In the rows, 128 means zero.
These are runs of 6 systems, one row a step. Runs of the same system follow the same rule from any start.
trace 1, J_513, 11 rows:
[[145  91 156 160  63 159 110 124 168 162 127 170 117 143 150 102 140 198
  103  79]
 [151 121 138 117 185 107 135 152 169 142 110  84 110 150 165 217 157 152
  101 111]
 [ 99 157 121 167 124 192 153 106 176  48 120 115 116 149 154 131 138 153
  146 137]
 [110 131 136  96 121 190 163  84 178 189 146  83 136 141 111 137 105  85
  130 149]
 [133  96 108 172 125 111 184 110  87 116 153  62 136 195  99 109  85 138
  138 121]
 [204 167  75 156  83 103 115 105 161 135 132 104  86 142 114  81 106  99
   89 127]
 [136 174  67  90 136  58 138 115 112  87 152  89 121  96  99 180 118  68
  144 157]
 [102 147  99 125  61 137 135  96  64  92 152 192 107  86  92 112  81  83
  143 164]
 [141 112 129  96 143  95 114 148  37 206 119 180 114 108  95 115 109  69
  100 151]
 [138 137 116 165 172  59  82 185  50 110 100 184 137 101 135  80 167 148
  132 111]
 [136 161 149 102 135 111  56 167 169 135 112 210 153  26 160 129 176 146
  150 114]]
trace 2, J_619 (11 x 20):
[[ 88 160 148 118 156 164 128 120 108 175 126 157 118  92 116 144 144 101
  112 164]
 [133 102 152 138 143 152 139 166  95 107 136 172 166  95 139 126 109 161
  165 152]
 [171 105 154 116 107 151  95 144 156 161 108 181 129 115 142 106 124 133
  102 123]
 [131 102 157 146 158 104 109 154 144 144 121 125 171 130 150 155 179 162
  100 111]
 [107 138 126 164  79 138 107 110 174  87 132 154 137 114 148 133 177 166
  108 114]
 [101 129 148 111 119 180 148 106 202 133 140  95 138 136 139 163 144 150
  140 124]
 [150  92 117 161 106 148 159 118 158  92 131  92 139 185 150 111 105 164
  150  98]
 [154 155  97 159 128 115 131  89 171 151 122  74 106 168 131  93 125 100
  107  97]
 [122 181  67 147 156  86 154 110 124  99 152  59 138 127 121 140 138 102
  153 131]
 [133 167  52  90  82 141 163 107 110  98 149 116  93 118 103 131  93  80
  161 168]
 [149 115  98  80 147 138 176 144  59 176 135 107  91 155  98 137  76  87
  139 170]]
trace 3, J_234, 11 rows:
[[168 137  96 152 106 116 182 113 100  78 155 100  54 151 114 214  55 129
  104 162]
 [121 144  94 103 185 167 166 135  55 111  97 122  99 159 119 115  92  37
  131 191]
 [ 80 147  92 121 122 114 127 108  60 132 141 152 176 103 103  47 128  59
  173 133]
 [160 159 118 128  82  77 102 120 101 161 175 180 138  33  93 120  90 115
  148 131]
 [169 122 133  85 128 100 105 190  87 114 120 201 113  62 133 193 121 143
  120 172]
 [ 92 117 152  94 120 178  95 154 117 113  81 225 121 102 157 151 176 113
   96 162]
 [ 54 131 204 147 140 181  99 123 153 162 124 186 165  83 138 122 184 163
  119 117]
 [134 138 184 189 137 155  98 149 193 129 136 154 142  93 162 119 159 240
  142  87]
 [185 105 165 135 161 154 107 165 226 132  92 110 125 159 189 134 141 196
  124  84]
 [131  66 144 131 133 150 140 127 206 115  98  63 151 229 167 133 172 163
  100  83]
 [113 115 126 178 109 140 162  69 194 128 144  22 127 225 108 113 143 146
   86  94]]
trace 4, J_619 (11 x 20):
[[178 157 102 125  84  96 118 132 187 158 164  90 128 109  87 100 147 161
  110 141]
 [140 147  73 102 135 104 151 155 136 115 136  86  87 138 143 184 158 170
  149 119]
 [104 129  68 119  97 156 161 100  97 120 115 137  86 164 165 151 125  96
  137 108]
 [108 127 126 157 146 155 169  91  84 168 140 112 138 145 122 134  98  76
  115 147]
 [163 158 120 178 147 126 136 141  89 119 145 136 136 105 105  90  96 122
  125 175]
 [164 168 103  88 151 126 111 169 127 147 118 147 120  85 119 109 136 108
  141 170]
 [135  98 106  81 123 115 131 169  87 141 130 162 150 106 143 152 144 133
  149 141]
 [128  95 142 135  87 138 124 131  99 163 128 186 119 122 137 157 137 140
   82 129]
 [114 126 175 172 159 152 122 141 123 145 120 154 132 121 143 158 157 161
   85 138]
 [116 141 152 159 135 165 109 140 164  97 116 165 156 101 159 109 161 162
  137 129]
 [130 111 148 110 105 162 122 125 200 136 131 126 177 117 153 125 142 145
  148 113]]
trace 5, J_430, 11 rows:
[[122 129 155 137 155 122 131 124 115 195 148 117 170 108 100 122 137 111
  108 148]
 [170 149 136 147 124 119 116 162 154 117 152 134 140  83 111 120 130 181
  136 158]
 [159 132 108  76 115 153 114 156 156 122 102 161 100 111 156 139 131 130
  147 135]
 [111  74 123 121 119 154 148 138 107 144 114 147 147 162 166 144 149 138
  127 104]
 [111 123 151 176 105 148 129 106 125 176 140 136 124 143 111 116 152 145
   68 127]
 [132 179 144 160 168 151 128 133 171 129 132 108 127 102 127 138 149 147
  117 154]
 [158 134 102 122 118 160 129 137 175  82 118 130 145 123 161 101 116 127
  170 131]
 [140  78 110  87  97 149 157 114 138 151 122 108 130 176 142 135 104  98
  130 114]
 [129 108 113 168 115 102 158 116 103 158 151  84 123 172 108 151 143 148
   77 129]
 [134 208  88 165 133 104 123 113 141 133 146 107 108  91 114 133 157 120
  105 153]
 [140 170  81 101 142 143 143 134 135 104 140 133 152  76 163 137 109  96
  204 140]]
trace 6, J_430, 11 rows:
[[155 127 150 108 134 174 122 148 189 128 115 146 119 108 163 150 117 155
  147 126]
 [145  74 126 137 108 174 146 140 138 116 101 139 133 182 173 134 133 142
  107 121]
 [110 116 133 153 114 155 139 103 146 161 124 101 130 178 122 124 169 121
   61 135]
 [116 175 120 173 142 140 145 107 180 122 152  74 142 125 121 138 161 150
  116 143]
 [160 168  77 129 105 152 149 107 181  93 142 102 122 121 151 123  99 112
  171 134]
 [157 100  73  94 115 134 176 116 109 139 130  95 127 171 153 144  81  77
  154 123]
 [149 111  79 155 107  76 160 117  65 174 153  90 134 164 101 128 130 110
   92 132]
 [140 201  88 147 140  70 119 129 103 167 168 116 126  62  98 145 155 117
  117 155]
 [153 175  85 101 137 124 126 162 109 115 149 172 151  35 153 139 110 126
  208 149]
 [154  71 117  70 101 156 137 167  63 169 121 206 133 108 152 109  76 113
  179 126]
 [132  63 176 130 144 114 118 175  56 224 114 168 124 148 107 125 145 164
   75 126]]
trace 7, J_234 (11 x 20):
[[106 151 138 109 117 117  98 124 140 109 126 167 109  83 127 144 141 138
  148 110]
 [122 111 176 107 136 145 117 133 145 120 119 165 127  99 140 169 110 140
  138 118]
 [117  95 178 151 136 154 117 140 137 103 107 161 142 141 139 123 132 157
  110 125]
 [123 137 171 159 148 139 100 128 173 128 112 122 135 137 122  91 158 150
  103 117]
 [126 137 142 127 147 112 115 131 194 112 130  86 134 135 119 121 152 170
  145  99]
 [146 104 125 109 109 128 140 117 180 105 125  88 101 168 130 143 109 149
  141  94]
 [124  90 135 128 132 123 155 105 124 125 120  83 112 196 112 138 102 114
  108 114]
 [115 142 109 169 139 101 148  94 105 106 132  78 118 167  94 102 117  95
  107 129]
 [137 182  90 121 143  96 138 105 126 108 147  85 116 111  88 111  96  81
  159 146]
 [144 130  91  66 112 100 145 132  91 103 144 131 118 105  98 131  71  89
  183 147]
 [125 101 122  94  94 111 125 126  50 131 124 187 109 116  98 128  85  73
  119 148]]
trace 8, J_851, 11 rows:
[[ 69  99 154  81 181 135 145 131 128  60 100 115 154 148 136 195 143  97
  142 146]
 [101 127 136 140  56 205 131  94 147 103 124 164  97 147 103  66 111 130
  119 146]
 [112 133 199 134 178 113 113 130 155 194 141 101 122 119  84 110 128 172
  135  92]
 [141 143 100 182 143  67 115 132 119  51 119 119 119 145 142 106 139 157
  142  81]
 [157 137 113  61 115 110 112 103 183 113 105 110  95 133 121 161 108  57
  109 131]
 [ 63  84 148 111 125 155 180 110  89 104 139 105 136 171  88 150 112 123
  134 154]
 [129 160 132 166 110 154 120 122 104 161 126 149  62 138  83  62 119 148
   99 138]
 [113 170 139 122 214  61  99 134 116 151 119 109 127  94 118 126 143 112
  158  89]
 [145 129  82 115 104  98 126 112 116  47 119 148 138 118 151 119  87  76
  173 111]
 [147  75 167  57 111 158 136 132 128 154 118 148 124 138  97 142  70  83
  116 160]
 [ 84  93 175 160 147 148 132 159  61 127 121 164 129 148  94  99 156 178
  106 150]]
trace 9, J_746 (11 x 20):
[[100 119 137  98 128 189 137 131 137 138 114 166 147 113 162 158 146 110
  135 148]
 [ 97  97 154 164 129 165 137 138 105 111 124 156 161 144 133  95 142 159
  134 132]
 [153 131 161 165 141 131 102 150 150 158 126 142 146 114 122  77 141 170
  121 117]
 [152 131 137 145 140 103 118 136 190 112 137 100 161 114 146 150 149 166
  135 108]
 [134 125 118 128  70 150 133  97 199 103 138 110 127 141 134 134 130 134
  121 123]
 [102 120 130 135 113 165 164  94 149 160 144  79 121 173 108 130 132 127
  109 132]
 [118 168 103 181 146 123 152 109 113 133 141  85  89 155 106 107 138 145
  118 122]
 [150 193  76 127 152 101 135 113 130 143 142  94 111 100 123 114 113  95
  165 122]
 [149 127  68  98 114 105 162 116  99 104 146 110 140 122 134 154  86  73
  162 143]
 [145 104  85 101  90 130 152 133  63 142 126 149 105 149 109 129 103  76
   96 175]
 [114 133 112 119 156 109 129 163  42 165 117 162 114 116 109 146 161 113
   97 161]]
trace 10, J_851, 11 rows:
[[133  95 169 126 126  90  91 117 116 118 114 161 191 116 103 124 130  60
   64 161]
 [108 145 157 108 110 127 110 152 131  64 147 160 147  73  72 124 137 154
  134 197]
 [127 139 134  72 129 165 119 170 165 117 116 149  87 101 125 114 130 186
  193 122]
 [117  80 147 123 129 139 123 129 142 142 101 146 119 163 178 132 135 168
  155  45]
 [134 102 168 191 108 115 103  91 157 117 115 145 131 151 149 151 131 130
   55  88]
 [121 160 163 158 148 120 116 110 187  77 130  93 136 121  97 159 142 128
   82 165]
 [108 160 104 103 125 158 151 122 182  77 136  69 110 151  97 105 140 141
  162 152]
 [115 115 104  98 106 137 159 107 142 171 138  73  92 183  98  97 126 139
  152  87]
 [123 118 113 171 128  74 142  98  72 169 140 100  93 169 103 135 120 123
   92  84]
 [139 185  99 156 160  74 124 105  82 115 129 120  93 110 106 156 109  63
   92 148]
 [116 166  94  78 165 137 150 127  91 101 127 122 135 101 109 132  92  39
  174 182]]
trace 11, J_746 (11 x 20):
[[169 209  58 142  93 148 109 119 171 107 121 154  87  83 163 100 128 113
  147 129]
 [110  98 107  76 138 151 176 113 130 152 151  94 209 130 150 159 117  66
  169 145]
 [141  88  98 182  67 136 159 131  57 101 138 146 119 179 100  87 115 148
   84 164]
 [155 174 120 121 172 115 110 167 111 231 128 131 104  98 103 112 170 129
   94 154]
 [118 161  80 134 146  84 131 150 114  69 144 135 157  76 172 188 169 157
  177 114]
 [156 110 104  87  41 192 133 116 156 127 134 191 149  95 160 112  86  93
  162 141]
 [122  41 158 137 141 170 172 150  85 172 121 119 182 187 140 151 133 133
   87 159]
 [134 160 129 210 132 119  92 160 108 126 110 158 103 136 117  75 201 187
   60 139]
 [122 198 132 108 167 108  93 138 203 163 151 121 166  33 140 138 176 151
  183 108]
 [142  86 105 122  58 158 171 108 178  50 165 117 182 125 175 168  80 157
  201 108]
 [167  62 135 133  69 210 163 109 146 188 112 111 115 226 127  81  97 107
   65 149]]
trace 12, J_513:
[[144 148 123  68 186 113 119 157 124 134  93 116  87 130 108 138 122  89
  129 149]
 [ 77 139 119 130 132 118 116 112 108  83 117 144 137 126 126  83 142 115
  169  99]
 [124 125 169 127 114 118 100 100 149 176 138 156 144  92 112 129 114 108
  113 106]
 [138 101 165 134 165  97 123 157 109  91 122 132 135 127 109 154 112 156
  124 135]
 [129 133 138 110 117 152  99 141 164 106  98 157  99 135 123  93 149 142
  117 130]
 [ 82 126 144  94 156 119 125 123 145 145 125 105 130 128 121 156 157 128
  144 103]
 [109 119 161 168 120 147 133 106 141 105 137 136 123 137 130 126 103 161
  140  98]
 [157 121 154 116 147 141 126 129 171 145 113 111 117 145 128 138 109 114
  107 131]
 [112 127 121 131 145 122 140 124 140  79 120  89 129 162 109 117 136 129
  134 127]
 [122 150 126 126  91 135 127  89 166 135 141 114 108 127 101 111 118 116
  121 122]
 [131 129 129 115 138 101 145 112 112 126 142 101 111 131  97 155  90 109
  136 129]]

Name the system that made each run.
trace 13, 2 rows:
[[ 87 151 131 153 117 168 133 103 121 124 120 142  86 145 117 104 142 137
  116 124]
 [113 163 151 144 162 113 118 101 149 156 135 108 117 107 114 115 117 119
  142  93]]
  J_851
trace 14 (2 x 20):
[[142 165 130 123 119 153 107 134 164 154 125 135 121 106  95  73 152 119
  108 167]
 [140 126 129  97 160 144 138 160 173 129 128 105 152 117 153 144 140 164
  178 120]]
  J_430
trace 15 (2 x 20):
[[164 133 125 191 187 107 139 152 138  68 105  86 109 168 157 204 151 156
   58 155]
 [ 94 189  77 108 122 177 139  97 186  97 106  89 109 153 129 127 193  70
   96 176]]
  J_851
trace 16:
[[125 119 122  63 167 147 130 158 121 112  92 145 150 118 147 166 152  72
  127 177]
 [ 60 111 134 156 111 159 141 121  92 123 132 151 165 143 118  83 173 151
  129 131]]
  J_513
trace 17 (2 x 20):
[[124 109 150 129 131 122 141 130 113 102 125 107  84 171  77  94  89 157
  140 120]
 [148 145 119 109 131  98  99 111 158 139 101 110  81 151 112  93 118  97
  120  86]]
  J_513
trace 18, 2 rows:
[[168 116 127 140 147 139 135 134  77 156 102 177 116 119 167 190  99  58
   64 167]
 [108 116 127 145 147 142 133 168  78 124 125 143 197 127 106  86 182 122
   98 201]]
  J_430
trace 19:
[[129 118 101 159 118 147 149 108  94 113 116 132 130 166 141  73  93  96
  146 112]
 [144 163 124 145 155 107 129 109 122 179 145 103 140 108  99 105 110  81
  118 140]]
  J_619
trace 20, 2 rows:
[[ 72 129 111 130  99 149 172  96  73  98 145 127  86 150 102 180 115 115
  111 163]
 [112 138 152 136 155 180 155 126  83 146 118 139  85 145  95  92  85 118
  137 159]]
  J_619
trace 21:
[[ 80 156 157 212 154 139 145  99 128 127 151  97 131 137 108 124 151 169
  110 120]
 [134 190 115 142 142 163 127 119 178  87 135 125 116  89 137  98 107 139
  191 129]]
  J_619
trace 22, 2 rows:
[[116 147 114 114 110 130 135 130 157 152 155 104 119 116 103 107 152 175
  160 110]
 [155 114 115 123 118 117 141 130 129 146 131 127  83 142 143 162 107 159
  139  89]]
  J_234
trace 23 (2 x 20):
[[118 103 183 199 120 162 126 116 133 152 136 149 170 135 133 119 140 147
   71 143]
 [143 156 158 178 145 150 108 146 190 116 133 127 149 107 130  96 161 187
  119 140]]
  J_619
trace 24:
[[120 166  90 150 122 102 124 128 127 104 125 117 104 132 118 135 183 134
   89 145]
 [ 91 174  97 112 135 140 132 106 145 117 139 127 141  84 144 134 143 101
  178 121]]
  J_430
trace 25 (2 x 20):
[[165 133 147  96 152 146 130 151 150 187 143 111 163 104  90  85 100 111
  145 170]
 [149  97  96 138 130  81 146 165 107  75 133  96 135 165 127 148 155 177
  126 128]]
  J_746
trace 26 (2 x 20):
[[136 113 123 115  86 202 137 105 180 162 110 142 121 152 166 163 150  97
   66 152]
 [106 115 114 170 130 194 186 128 139 132 141  79 161 179 146 138 164 164
  109 162]]
  J_430
trace 27 (2 x 20):
[[152 116 126 147 149  94 141 157 106 132 154 124 176 101 135 158 131 158
  140 135]
 [166 121 112 132  85 156 123 155 141 102 125 173 128 112 148 126 134 159
  124 151]]
  J_513
trace 28, 2 rows:
[[151  90 162 102 134 147 141 132  96 178 112 136  87 163  91 122  72 105
   97 150]
 [140 131 104 151 176  77 114 149 100 105  89 100 108 178 117  70 154 123
  118 102]]
  J_513
trace 29 (2 x 20):
[[159 104 173 189  95 100 108 159  80 176 166 186 133  87  93 130 126 201
   75 150]
 [139 171 170 135 170 145  79 178 166 137  98 183  85  75 158 169 184 188
   99 137]]
  J_619
trace 30 (2 x 20):
[[107 130 138 122 155 121  81 137 142 123  60 152  64 175 151 105 188 137
   88  75]
 [ 63 132 171 171 153 135 108  82 174 109 117 128 183 124 166 154 173 117
  115  80]]
  J_430
trace 31, 2 rows:
[[ 94 133  98 151 134 101 175 100  57 162 168  99  89 144 110 144  96 152
  173  76]
 [181 159  84 174 150  92 139 108  74 116 121 146  95 117 165 152  61  68
  127 113]]
  J_234
trace 32:
[[209 147 110 106  83 147 115 128 164  72 108 146  54 137 101  86  51  97
  116 165]
 [ 91 128  84  36 144  75 129 116  92 121 107  95 118 154  85 132 144  27
  124 142]]
  J_513
trace 33:
[[134 142 149 105 189 126 128 159 148 113 119 119 110 106 144 185 127 160
  159 124]
 [104 107 140 119 118 189 137 122 153  88 106 149 132 146 159 112 117 129
  164 120]]
  J_513
trace 34 (2 x 20):
[[119 124 162 158 109 155 151 100 119 143 167 132 156 103  89 122  85 123
  125 165]
 [175 100 126 112 131 116 140 162 104 147 129 119 115 150  95  98  99 141
  123 153]]
  J_513
trace 35:
[[153 129 151 114 125 120 123 145 159  94 139 117 127 114  87 142 113 143
  113 175]
 [113 122 130  85 129 142 126 153 131 104 106 128  91 148  99 105 140 143
  140 144]]
  J_234
trace 36, 2 rows:
[[158 115 176  79 111 160 119 138 212 186 133 107  99 134  89 136 117 161
  108 143]
 [ 90 112 126 151 153 122 153 118 147  90 114  73  98 197 148 175 171 180
  119  84]]
  J_746
trace 37:
[[103  98 156 157 137 122 154 100 118  79 134  96 131 171 104 123  84 130
  138 110]
 [161 139 140 138 109 124 109 102 171 140 118 108  95 153  91  86 107 102
   84 133]]
  J_513
